[[31, -39, -14, 19],
 [-5, -8, 25, -19],
 [-18, 34, 24, -22]] value -14

[[-24, 26, -9, 8, -38, 30],
 [-37, -22, 28, 13, -22, 35]] value -9

[[-2, -20, 43, -17, -20, 9, -11],
 [20, 44, -19, 27, -32, 31, 23]] value 43

[38, 43, -42, 4, 5] value -42

[[-35, -22, 12, 5, 24, 42, -9],
 [-1, 26, -18, -43, 13, 34, -25],
 [-12, -34, -21, 41, 27, 34, 7]] value 12

[[-31, 44, 26, -28, -16, -15],
 [1, -27, 40, -23, -7, -23]] value 26

[0, 3, 23, 8, 33] value 23
---
Input:
[[ 23 -13   1  -8]
 [-13  21 -33  24]]
Output: 24, -33

Input: [ 21 -31  29 -26]
Output: 29, -31

Input: [-35  34 -29 -29 -37]
Output: 34, -37

Input:
[[-36  40  37  38 -40]
 [-20  22  21  20 -20]
 [-15  17  15  15 -16]]
Output: 40, -40

Input: [25 21 41 -9]
Output: 41, -9

Input: [ 41 -43 -34 -32  25  36]
Output: 41, -43

Input: [40  8 20 19 33]
Output: 40, 8

Input: [ 28  21 -22 -31]
Output: 28, -31

Input:
[[ -7  14  -9  -6]
 [-34 -29 -24 -10]]
Output: 14, -34
---
[[ 11 -12  32   0   1]
 [-31  16  -7   3 -35]] >> 32, -35

[ -7  25  33 -15] >> 33, -15

[ 8 -9 36 -3 11] >> 36, -9

[ 40  44 -39 -41] >> 44, -41

[[ 10  10 -20  -1]
 [-15 -34  23  -2]] >> 23, -34

[[-23  38 -24 -29]
 [ 28 -27  19  15]
 [-32  27 -25 -27]] >> 38, -32

[[ 21 -35  23  33   3 -25]
 [ 16  18  20 -22 -32 -29]] >> 33, -35

[ -5  15 -35  -7  24] >> 24, -35

[[ -8  14 -39 -20 -19]
 [ 36 -43   7  22  29]
 [-14   8 -19 -18 -34]] >> 36, -43

[[ 19 -38 -17  -5]
 [  2  -8   6   6]
 [ 10 -27  -2   6]] >> 19, -38
---
135   59  201  218 ans = 59

184  209  232  193
199  151  106  182
206  123   44  177
ans = 209

-26   24   32   21 ans = 24

 34   25    3    1
 16   37  -26   15
ans = 25

-786   889  -747  -990 ans = 889

-581  -428  -792   540 ans = -428

5  8  1  2 ans = 8

728  814  265  744
172   37  898  147
226  113  836  205
ans = 814

-29  -32   19   28 ans = -32
---
 33    6  234  233
220  248   40   42
219  240   46   45
⇒ 220

26  84  36   9  32   7  49
12  14  41  38  25  29  44
18  28  45  28  24  25  44
⇒ 12

68  81  14  75  75  21  22
72  79  16  72  77  23  22
69  75  15  73  70  21  20
⇒ 72

87  34  35  36  89  33  87
42  88  87  86  41  88  42
95  25  26  27  96  24  94
⇒ 42

14  23  40  36
85  58  28  22
40  33  34  48
⇒ 85

 29  -25  -29   23   29
-33   32   37  -24  -26
-31   30   33  -25  -24
⇒ -33

461  663  802  309  505
207  948  291  652  653
257  466  810  933  174
⇒ 207

-316  -178  -254   596   178
-162  -154   -48  -386  -441
 134    67    63  -538   133
⇒ -162

25   4  37  15  86
31  72  46  58  68
33  40  68  23  82
⇒ 31

 272  -988   232   660   484
-208   -19   197   629   166
 408   994   -34   456    79
⇒ -208
---
[[330 636 344 532 791 156]
 [398 622 330 449 388 281]
 [283 377 313 407  47 423]] result: 281

[[6566 5686 6551 9174 5193]
 [6762 4160 6906 3207 2819]] result: 2819

[[45 62 61 61 42 42 42]
 [59 41 41 41 63 62 63]
 [71 25 25 26 78 77 79]] result: 63

[[75 16 16 16 74 75 17]
 [29 61 61 61 29 29 61]] result: 61

[[-14   8   2  17  -7]
 [-20   7 -10   0  -7]
 [ -7  27 -15   1 -26]] result: -7

[[170  81 134 192  20 131 109]
 [114  76 177 202  35 184 105]
 [243 113 188 224 210  97 173]] result: 105

[[4537 7639 6911 6851 4349 4453 7637]
 [2318 8742 8022 8587 3267 2695 9018]] result: 9018

[[56 92 70 90 86]
 [14 60 20 51 62]] result: 62

[[31 71 36 78 63 70 83]
 [55 75 39 23 46 59 38]
 [46 78 33 21 48 73 27]] result: 38
---
[[-41  -7 -25  -8]
 [ 19 -13  28 -36]
 [ 11 -27  -6 -27]] -36

[[-17   5  37 -16  10 -14  33]
 [-11  29 -44 -24  27  17  17]
 [ 40  21 -29  10   6   2  -7]] 17

[[ 40  -4  13 -30 -10]
 [-14  19 -28  28   0]
 [-23  13 -29   7  -5]] 0

[[-13  43 -16 -22 -12 -12]
 [-10  -1  -3   6   2   5]
 [ 41   8   9 -20 -10 -18]] 5

[[17  4 20  4 20 18  3]
 [17  4 19  3 21 18  3]
 [32 -9 35 -9 36 33 -9]] 3

[[  5  -1  -5  20   6  -3]
 [ 11 -13   5 -21 -16  -8]
 [ -8  13 -12  -7   3  33]] -8

[[ 21 -32  15 -22 -40]
 [ 35 -34  17 -36 -39]
 [ 20   1   2   5  -2]] -39

[[28  1 20 31]
 [-1 34  9 31]
 [32  0  4 31]] 31
